In the data rows, 128 means zero.
Some points, each followed by its number:
[120 117 131  90 104 141 126  84  89 106 106 131 109 148 110  91 107 134
 119  88 148 128 112 126  90 145 115 124 162 101 115 152 126 137 165 235
 240 208 210 229 219 189 151 154 132 154 146  73] 0
[109 128  89  94  90 119 124 108 120 114 161 130 121 117 118 122 153 130
 153 113 148 202 213 118 160 108 144 147 124 147 151  98 102  80  93 117
 119 190 129 117  96 151 192 112 130 108 117 119] 1
[115 102 122 105 110 134 118 146 119 115 132 138 145 146 185 134 145 166
 146 170 126 138 130 130  98 157 111 128 106 128 121 111  98 120 109 102
 122 121 139 109 118 108 126 124 124 136 122 120] 2
[167 124 101 116 109  91  83 105 104  93  90  89 121 113 116 106  96  97
 110 103 109 102 114  96 127  85 117 110  60  63  62  67  66  63  65  65
  68  69  70  67  71  69  70  69  71  71  68  73] 3
[138 149 115  95 113 102 112 117 133 111 127 145 132 170 124 149 152 163
 137 129 138 131 104 126 133 113 126 100 170 109 153 107 122 110  99  92
 115 112 115 126 102 102 131 133 137 117 135 126] 4
[136 128  99 104 114 118 121  96  90 171 102 147 118  83 105 130  98 132
 131  84 123 211 175 119 142 155 165 175 146 142 153 173 162 194 215 182
 255 182 178 203 192 205 175 248 170 186 158 156] 5
[119 120 100 119 130 109 140 111 108 122 112 154 129  92 101 131 113  88
  90 133 169 130 120  95 105 140 125 133 112 104 107 206 118 101 151 123
 132 127 177 159 158 185 213 158 181 175 191 158] 6
[142 117 164 125 138 180 159 168 189 180 161 169 130 126 109  99 119 114
 126 111 115 102 127 133 117 154 185 106 139 103 123 147  98  63  65  65
  68  69  70  67  71  69  70  69  71  71  68  73] 7
[106 117 131 130 115 106 109 111 124 118 135 151  85 176  97 101  94 104
  99 136 110 102 123 116 109 111 118 142 134 149 170 144 180 173 152 200
 152 157 148 205 126 151 154 183 159 145 154 166] 8
[109 119  98 124 166  97 138  95  96  82 101  91 121 107  97 102 112  95
 104 102 176 107 119 103  82 100 109 101 141 129 168 134 175 169 145 151
 182 123 111 150 109 105  92 113 152 104 115 107] 9
[110  96 122 105 109 104 110 132 128 128 142 166 170 156 143 139 136 140
 119 104 103 114  89 137  93  94 127 128  93 101 110  84 165 143  96 106
 133 112 133  91 105  85 121 130 125 119 141 119] 10
[129 107 172 123 154 112 170 137 150 127 188 175 171 174 170 168 206 215
 198 226 178 172 163 178 184 158 132 134 140 120 140 144 140 123  97  92
 109 141  99 121  94 107 118 108 133 112 108 125] 11
[118  97 102 110  82 165  94 103 154  99 119 136  95 113 145 125 148 159
 197 162 183 159 158 206 195 167 169 169 163 163 174 152 150 122 126 176
 154 181 112 137 123 121 167 127 109 126 209 131] 12
[123 109 104 153 112 113 140 121 146 153 121 171 168 162 148 135 142 158
 119 118 149 138 104 212 114 110 148 120  97 121  95 114 127 163  95 114
 138 104 105 144 100 100 113 124 139 117 135 111] 13
[110 106 127 100 119 146 103 137 110 119 120 122 125 200 190 175 152 179
 171 178 225 188 167 193 173 184 167 163 179 154 145 139 169 184 168 120
 117  99 102 163 130 131 100 119 117 123 125 112] 14
[ 99 152 134 151 150  98 137  97 145 108  87  82 105 126  95 120 138 110
 143 122 103 174 166 115 175 136 103 112 121 127 115 111 106 121 145 134
 155 171 177 165 173 186 165 189 164 168 206 192] 15
[ 96  99  82 136 143 100 113 111 108 107 113 104 109 113 113 102 112 106
  93 127  97 109 127 100 143  90 123 119  99 148  93 134 133 200 135 113
 123 126 136 142 160 165 182 191 161 181 137 161] 16
[130 142 121 109 139 176 151 122 128 148 131 158 172 133 209 132 142 137
 137 161 114 127 105 121 113  59  59  60  60  63  62  67  66  63  65  65
  68  69  70  67  71  69  70  69  71  71  68  73] 17
[ 96 126 152 111 119 142 106 134  99 113 131 115 104 116 118 112 117 144
 122 125 148 175 161 172 181 161 149 180 174 156 135 159 186 178 125 112
 124 116 147 121 126 129 113 129 126 118 104 129] 18
[148 193 172 181 233 175 170 163 167 158 170 192 205 161 169 169 161 149
 140 150 201 127 119 105 155 105 141 135  93 122 102 104  97 123  95 101
 107 114  99 103 110 192 135 136 136 141 117 192] 19
[147 140 122 133 149 111 182 133 178 140 131 163 141 153 120 118 136 127
 101 183 125 132 134  89 109 108 121  92 122 110  83 133 149 112 121 101
  68  69  70  67  71  69  70  69  71  71  68  73] 20
[123 108  95 109  86 128  88 168 127 120 116 136 104 111 105 112  96 100
 144 102 140  91 119 125 112 115 132 116 122 145 116 118 117 144 130 139
 141 157 126 137 147 134 149 138 138 158 151 133] 21
[132 103 126 121 111 108 119 142 204 112  93  88  91 119 167 170 107 100
 106 168 113 158 168 153 169 177 189 154 147 162 162 145 143 138  99 163
 108 117 138 129 135 113 122  98 107 129 118 164] 22
[161 113  88 157 111 113 107 166 144 189 152 180 175 182 192 189 225 183
 173 181 145 152 130 187 124 182 115 112 111  96 116 104 124  94 102 144
  87 106 102 110 110 135 109 109 149 142 113 126] 23
[ 93 109 143 135 118 123 150 104  89  96 120 105 107 118 106 113 116 133
 130 138 145 186 162 187 167 161 138 127 113 111 106 128 217 122  93 113
 146  98 108 151 106 131  89 106 133 115 171 130] 24
[158 144 138 233 198 181 155 244 143 193 132 145 156 155 145 154 142 139
 143 152 113 119 211 167 114 131 104 163 110 136 107  97 153 109  90 123
 119 119 107 108  95 138 121 161 134 117 146 129] 25
[ 90 141 116 117 129 111  84 101 103 121 104 100  98 119 106 146  91 138
 115  81 107 125 113 118 114  97 121 181  96 182  99 138 129 149 177 184
 154 142 145 148 126  69  70  69  71  71  68  73] 26
[124  92 106  96  89 104 115  89 141 106  89 100 110 112 112 154  97 118
  81 105  87  95 107 103 106  87 136 117  93 125 131 168 120 181 158 140
 161 179 170 202 196 174 189 174 205 195 184 176] 27
[109  97 120 107 111 155 134  85 109 102 115 101 119  91  89 162  92 113
 108 101  98 136  93  87 163 114 113 117  84 111 118 129 117 125 153 115
 160 128 168 163 130 128 130 155 127 146 158 148] 28
[131 115  86 107  93 140 149 116 103 100 129  95 106 110 120 115  85 108
  99 162 125 108 149 143 144 239 166 165 218 192 204 199 177 188 193 172
 177 163 145 131 149 168 126 131 122 157 132 115] 29
[199 165 207 175 195 233 204 240 180 166 134 168 141 122 172 110 132 101
  92 122 127 132 172 101 131 100 112 104 127 120 101 136 104 116 215 123
  82 116 119  85 142  91 110 128  96 230 154 123] 30
[130 125 115  96 117 127 106 100  95 119 106  89 120 123  98  89 114 108
 116  83  91 111 111 124 145 121 142 143 182 217 144 149 169 139 129 145
 138 161 119 151 123 100 192 104 160 116 162 145] 31
[ 89 182 122 118 116 152 145  99 110 124  95 136 106 101  79 137 104  99
  93 123 101 102  84 142  96 130  95 113  90 107 162 112 107 127 114 133
 148 135 150 164 216 185 191 159 205 186 222 193] 32
[101 107 153 108 121  91 102  86 109  94 119 138 148 120 138 120 166 139
 171 158 183 178 185 187 148 110 120 110 134  93 106 118 118 102 105  88
 141 119 133 138  91 108  99 118 108 112 106 120] 33
[210 244 187 177 173 177 150 156 145 121 152 127 138 112  88 111  99  83
 123 113  95 127 126 150 127 102 112 115  93 120  84 116 118 126 111 116
 119  92  87 112 113 164 103 103  94 102 190 143] 34
[ 90 103 112  98 119 110 106 135 124 128  87 110 120 102 103  87  95  88
 132  83 168 124 112 122 180 108 161 111 140 127 160 148 157 153 189 200
 181 187 196 180 225 233 234 184 195 226 164 165] 35
[109 121 161 116 123 107 115 114 101 132 134 135 120 121 153 135 142 149
 159 191 149 141 163 143 176 140 162 138 150 122 111 182 148 130 124 114
 121 141  90 102  92 104 155 115 134 118 149 127] 36
[229 206 178 158 205 180 170 193 182 150 140 123  93 100  91 111  98 106
 102 114 111  99 108  98  94 100 136 102  99  88 115 104  93 105  94 124
 100 139 108 113 109 147 118 116 115 109 146 185] 37
[ 79  95 134 123 110  85 105 118 109 115  96 113 131 167 140  82 135 109
  90 138 113 163  97 113 112 129 131 124 158 160 190 161 155 144 139 182
 132 123 127 125 137 108 106 126 121 130 133 172] 38
Which five points above are nearest to each new point by angle? Their numbers follow each, smallest number first.
[104 133 120 120 114 111 128  96 186  93 117  96 159 117 146 150 115 150
 167 125 139 123 120 137 143 149 136 112 115 105 120 102 108 180 128 123
 132 102  99 120 129 124 128 123 158 110 125 109] 2 4 13 14 33
[ 94 132 102 138 138 119 110 136 109 141 116 165 133 146 132 208 160 144
 163 154 174 158 135 160 139 133 161 163 133 157 122 174 129 181  89 119
 101 103 228  90  99 138 109 120 120 146 133 146] 11 14 18 23 36
[102 100 110 113  79 119 123 110  90 121 114 147 110 123 126 137  75  98
 104  99  96  89 149 124 125 146 152 166 175 172 177 189 173 180 189 174
 160 174 129 165 119 128 103 113 147 164 121 145] 5 8 29 31 38
[117 151 123 104 105  81 142  93 111 124 106 107 121  90 141 117 100 133
 118 207 109 104 137  91 141 148 140 148 145 203 180 180 150 137 137 171
 159  94 113  97  99 133 115 137 105 133 148 150] 22 29 31 36 38
[ 96 136 122 132  76 110  98 127 118 112 240 124 166 157 255 193 190 195
 208 173 190 165 175 138 133 126 126 154 112 124 169 105 124 105 145 135
 141 111  97 106 121 114 122 160 115 121 110 145] 2 11 14 23 33
[132  87  92 166 107 102  87  83 113 108 111 109 131 101 139 133 105 120
 102 127 121 156 138 125 124 149 138 162 123  63  62  67  66  63  65  65
  68  69  70  67  71  69  70  69  71  71  68  73] 3 7 17 20 33
[140 150 114 107 102 124 125 124 128 105 127 111  94  89  98 112 133  96
 116 115 118 122 159 110 136 134 146 141 125  95 123 138 104 135 114  65
  68  69  70  67  71  69  70  69  71  71  68  73] 3 7 17 20 26
[100 120 113 106 117 145 118 109 108 121 114 106  82 113 126 118 183 149
 138 150 170 164 157 145 146 159 141 123 129 102 128  94  88 127 120 114
 127  93  90  88  95 168 131 138 126 114 145 127] 1 12 14 33 36
[109 119 129 110  99  78 110 112  88  84  92 104 146  92 111 109  89  98
 118  66  85  91 105 128 114 119 108 130 132 149 139 130 173 146 165 170
 162 150 168 148 175 150 126 145 136 161 119  73] 0 9 21 27 35
[100 122 123  92  85 103 101 115 104  93 111  88  98 118 141 122 126  86
 108 110 124 123 121 129 167 174 188 180 208 151 168 167 142 126 175 142
 117 138 126 121 107 173 149 134 121 111 127 147] 18 22 29 31 38
[114 163 117 149 140 147 168 139 132 199 162 131 129 174 146 137 153 153
 143 102 129 101  89 114 135 144  59  60  60  63  62  67  66  63  65  65
  68  69  70  67  71  69  70  69  71  71  68  73] 3 7 17 20 23
[113 131 101 133 118  99 151  96 108 142 104  99 123  90 103 113  87  94
 122 122  97  98 146 136 105 172 121 127 188 130 155 168 156 131 186 152
 151 164 158 185 141 152 146 141 148 165 146 185] 5 8 27 29 35
[125  97 100 106  90 107 138 111 117 103  93 116 124  93 106 110 113  91
 104 120 146 143 109 123 170  97 138  82 136 162 126 145 143 151 169 178
 169 211 224 211 219 244 223 201 152 160 150 154] 0 5 15 27 35
[123 106  92  97 123 119  95 125  98  99 105  93  73  93 168  80 115 149
 163 166 118 101 144  98 122 118 147 139 175 175 176 174 184 189 164 162
 186 149 145 119 117 105 117 248 142 157 114 140] 5 8 16 29 38
[177 152 146 174 164 175 197 184 198 207 196 223 199 176 161 154 150 150
 139  99 134 141 107  96 103 143 103  98 114 115 110  99 100 103 107 113
 129 120 105 109 147 117  99 136 151 130 152 167] 19 23 25 30 37
[135 105 127 117 110 131  97 128  97 121 121 113  89 131 109 106 121 146
  78 123  88 105 137 125 166 102 217 122 113 114  62  67  66  63  65  65
  68  69  70  67  71  69  70  69  71  71  68  73] 3 7 10 17 20
[197 145 153 154 137 157 199 221 181 165 166 193 181 221 168 178 163 132
 143 131 139 120 124 110 119 125 117 113 120 139 109 124 100 118 106  98
 106 142 139  96 122 119 117 119 111 105 113 218] 19 23 25 30 37
[119 120 219 109 149 139 127 135 134 179 145 157 128 155 152 129 133 108
 104 140  86 126 190 101 105 134 110 100  88 129 116 135 123 151 120 103
 155 128 123 107 114 103 109 113 120 152 157 108] 7 17 20 25 30
[125 127  83 102  93 103 103  98 138 147  95 119 111 122 153 124  97 137
 126 118 115  94 121 125 121 185 116  96 118 143 134 152 186 150 176 166
 155 147 155 144 137 118 126 107 153 112 142 123] 0 8 27 29 31
[115 122 102 129  96 106 114 128  89  90 110  90  97  97  84 100 125 110
 107 116  75 115 136 122 103 125 103 122 131 110 128  67  66  63  65  65
  68  69  70  67  71  69  70  69  71  71  68  73] 3 4 7 17 20
[138 152 108  99 148 139 117 114 153 144 159 149 164 160 162 137 147 163
 156 114 106 106 127  92 161 118 107  95 135 101 102 130 119 101 112 124
  88  94 110 108 112 127 120 152 145 136 117 114] 4 17 19 20 23
[131 107 172 164 187 201 245 182 224 215 153 166 175 151  96 101 158  96
 115 114 114  96 105  91 121 104 152 104 117 111 137 111 120 108 142 119
 139 102 120 133 107 104 138 183 100 187 124 134] 7 19 25 30 37
[108 112 120 136 174 135 146 149 149 157 161 164 139 147 154 136 119  97
 170  96 149 128 107 135 107  95 128 167 116 105 120 112 121  78 141 157
  99 108 117 122 115 154 129 167 116 108 161 130] 19 23 25 30 37
[105 148 105 102 115  93 112 121 118 111 128  99  94 109  97 133 159 202
 115 127 129 130  99 110 111 103 114 116  95 104 103 151 119 104 171 151
 141 173 141 156 113 129 148 119 131  71  68  73] 0 1 3 9 26
[ 97  91  90 121 126  79 104 101  97 103  94 131  87 132 124  82 100 102
  88 109 136 102 162 116  94 105 111 106 116 128 118 102 150 145 123 135
 180  69  70  67  71  69  70  69  71  71  68  73] 3 9 17 20 26
[145 124 136 106 100  97 119 112  98  95  93 105 136  85 116 111 156 103
  92  91  94 127  74  99 116 109 110 130 166 111 132 136 152 160 165 142
 169 176 161 150 168 140 176 152 140 122 162 151] 0 5 27 31 35
[104 111  90 131 117 174 119 108 132 143  97  94 100 104 113 127 137 128
  92 155 111 168 106 108 179 130 146 148 167 149 158 164 140 169 168 159
 137 132 178 142 132 123 114 125 107 129 150 127] 5 18 28 29 38
[111 108 109 107 113 108 100 116 128 179 135  94  99  97  96  90 118 113
 103 125 120 141 163 141 158 179 161 173 196 152 154 160 107 119  98  84
 101 123 117  67  71  69  70  69  71  71  68  73] 3 7 18 20 26
